Each row has a name. Each piece below is followed by the name of the row it came from, unless a question asks for something else. Each question is about the rows just above it. Places in a row count from 0.

[-1.02  3.30 -4.80  6.47  2.58  2.34  1.42  2.50  0.27]  Y
[ 1.41  1.71 -2.32  1.11 -0.21  0.29  1.41  0.29  1.38]  R
[-1.25  1.35 -1.41  1.90  1.21  1.37 -0.87  0.49  1.18]  M
[ 0.15  0.33  0.44  1.61 -1.44  0.56  0.28 -0.03  1.86]  X
[ 2.46  4.96 -9.09  3.71  1.22  1.17  0.52  5.21  4.77]  V
[-0.24  1.12 -1.45 -1.51  0.45  0.45 -1.77 -0.53  0.37]  Z
At which places does Z hold [-1.45]? : 2
At which places does R hold [1.41]? : 0 6

[ 2.90 -4.44  2.90 -0.06] -> J
[-6.68  2.68  5.78  4.41] -> E
[-2.01 -1.16  0.73  2.92] -> B
[3.53 3.65 3.65 3.53] -> W
[-3.10 -0.17  3.52  5.18] -> T
[-7.69 -2.86 -1.24 -1.32] -> L
[-0.05  2.68 -2.90  1.14] -> P
[-0.52 -1.24 -2.86  0.91] -> H
find: [-0.05  2.68] : P
[-2.01 -1.16] is in which row? : B
Places of [-0.06] in row J: : 3
find: [-6.68  2.68  5.78] : E
At which places does W hold [3.53]? : 0 3
find: [-1.24 -2.86] : H

[ 0.72 -1.18  0.90 -1.29 -1.28 -4.78  1.86 -0.28 -1.39  0.72  1.72 -0.73
  2.86 -2.40 -4.08 -0.31  2.86]  N
[ 2.53  2.63  6.56 -5.55  6.56 -2.79 -0.11  4.06 -4.16  6.21  8.23  2.88
 -5.55  2.75 -4.20 -8.77 -0.08]  C
[ 2.63  2.53  6.56 -0.05  7.22  2.23  0.72  5.90  2.80  2.47  3.22  5.92
 -4.93 -1.28  2.06 -5.57 -0.52]  A
Which row holds [ 6.56 -2.79 -0.11  4.06 -4.16  6.21  8.23  2.88 -5.55  2.75 -4.20]? : C
Every place of [-5.55] in C: : 3 12
find: [ 2.63  2.53  6.56 -0.05  7.22] : A
At which places does N hold [-1.29]? : 3
[2.63 2.53 6.56] is in which row? : A
Where do [ 0.90 -1.29 -1.28] appear? : N

[ 2.64  8.27  1.91  2.28  0.43  5.99  2.89  1.67  1.25  0.59 -2.58  2.20
  3.25  3.45  2.20  2.02  3.52  3.29  2.20 -0.06] -> S
[ 4.17 -0.73  1.91  3.86 -0.24 -0.50 -0.24  0.40  1.25  0.59 -2.57  1.99
  6.27 -0.50  0.11  2.57 -0.24  3.29  0.60 -0.24] -> F
[ 1.50  7.78  2.63  3.86  6.85  0.91  5.66  0.93  1.25  2.07  1.29  1.99
  3.25  3.59  7.48  4.35  3.52  3.29  2.38 -0.06] -> K
[ 0.76 -0.58  0.88  2.83  0.43 -4.18 -1.99  0.40  1.25 -1.92 -2.58  0.10
  0.23 -4.73 -1.55 -0.25  1.37  3.29  0.47 -0.06] -> G
Every place of [2.20] in S: : 11 14 18
Places of [-0.24] in row F: : 4 6 16 19

[ 1.15 -2.01 -0.55  3.56 -1.49  1.12  1.29  0.77] -> vubir
[ 1.83 -1.31  1.51 -0.19  1.52 -0.18  0.44 -0.04] -> Zak
[ 2.74 -6.72 -2.86 -2.86 -2.86  5.07  4.20 -6.30] -> bunu
[-0.29 -0.50 -1.39  1.81 -1.76  0.78  0.63 -0.13] -> Sot
[-0.29  0.43 -0.63  0.43 -0.69 -0.02  0.79  0.43] -> Kapot
[ 1.05 -0.69 -0.02 -0.63  0.43  0.79  1.52 -0.75] -> biku
[-1.39  1.92 -0.90 -2.56  0.04  0.49 -0.49 -1.20] -> Zis
Which row holds [-0.69 -0.02 -0.63  0.43  0.79  1.52 -0.75]? : biku
Places of [-2.86] in row bunu: : 2 3 4
At which places does Zak hold [1.51]? : 2
Every place of [0.43] in Kapot: : 1 3 7

